(in the rows, 128 means zero)
A single turn carries every row of the set below to another of its rows. Some are shown first; where does it send the rows asked next?
J524: [ 98 161  86 141 147 123 134 118  92 136 123 144 115 131 117]
J495: [116 132 128  85 148 122 133 144 136  98 140 121 137 155 122]
J395: [144 168 124 145 136 135 109 119 122 151 116 118 140 106 148]
J833: [126 138 142  81 151 109 140 138 137 109 154 114 140 127 125]
J291: [131 154 101 122 146 121 149  97 141 159 104 147 136 135 160]
J890: [111 154 122 101 142 126 122 155 119  95 142 124 141 158 131]
J263: [145 151  96 129 144 135 134  90 127 148 122 155 159 133 140]
J809: [141 146 101 115 139  99 129 141 131 177 117 154 112 111 129]
J404: [120 136 114 121 120  86 114 121 114 124 118 155 125  96 162]
J453: [124 129 159 106 132  92 127 126 137 121 149 118 144 140 124]
J870: [128 154 128  89 156 107 135 164 129  97 132 130 130 133 140]
J407: [107 115 142  99 139 107 130 130 127 132 164 116 143 135 115]
J178: [124 168  98 123 145 130 156  96 127 146 112 146 139 124 160]
J811: [129 149 125 149 124 138 122 122 127 129  85 141 128 123 151]
J92: [157 113 101 109 112 128 133 110 112 151 131 139 111 120 138]
J381: [132 163 128 144 114 142 118 124 125 144 104 131 137 111 154]
J990: [130 129  87 123 138 134 139  98  90 127 130 123 102 130 138]
J803: [128 136 130  81 159 115 135 144 136  99 145 121 138 139 123]
J576: [113 135 106 148 121 121 130 104  98 140 131 158 134 124 103]
J261: [121 152  85 120 134 109  83 134 106 132 132 139 136 125 155]
J765: [ 95 128 125  97 133 129 128 144 118 120 160 119 143 149 117]
J943: [140 127 116 131 116 106 128 117 121 166 127 165 131 112 110]
J543: [108 135  98 133 134  96  84 111 110 135 128 132 133 138 148]
J597: [115 167  84 122 158 110 132 141 113 158 114 141 102 123 133]
J329: [133 166  95 128 144 138 147  92 118 139 124 150 154 123 148]
J452: [125 135 114 147 138 132 144 150 161 131 124 155 118 136 110]
J219: [135 138 151  93 149  87 138 146 140 113 137 127 132 123 137]
J547: [108 125 116 134 125  82 104 103 115 130 119 140 125 120 153]
J997: [148 156 119 152 160 126 105 114 124 139 105 121 135 115 141]
J237: [139 144 120 155 152 128 112 115 128 125  85 135 127 126 144]
J482: [121 114 142  91 157  94 140 140 135 125 150 126 131 119 121]
J753: [117 126 124  83 162 108 144 161 131 109 138 136 124 124 130]
J865: [128 151  95 112 125 103 101 139 109 126 126 154 132 100 163]
J663: [115 135 146  84 134 113 140 132 137 114 153 112 140 137 127]
J842: [142 113  98 122 118 134 137  96  97 130 131 137 112 126 132]
J311: [154 128  92 102 130 123 132 120 115 161 128 125  98 121 149]
J393: [126 156 116 155 159 126 142 131 142 134 155 128 126 112 104]
J628: [137 139  82 110 146 127 135 114 102 146 128 115  93 127 149]
J211: [109 138 141 110 127 116 118 132 123 110 152 116 150 161 121]
J334: [101 134 113  87 148 129 137 162 120 107 144 131 131 143 127]
J828: [111 154 117 143 124 136 148 154 158 148 134 140 116 131 122]
J213: [144 143 101 125 145 124 136  94 142 160 110 152 149 140 148]
J128: [134 137 113 155 160 125 140 136 151 124 137 148 125 124 100]
J483: [108 131 139  87 132 121 136 136 137 108 145 116 139 154 125]
J570: [111 167 119 147 138 132 147 142 147 150 154 124 121 116 118]

J211 goes to J453
J263 goes to J213
Now these:
J811 goes to J381
J663 goes to J833
J765 goes to J407
J943 goes to J809
J842 goes to J92
J404 goes to J865
J828 goes to J570

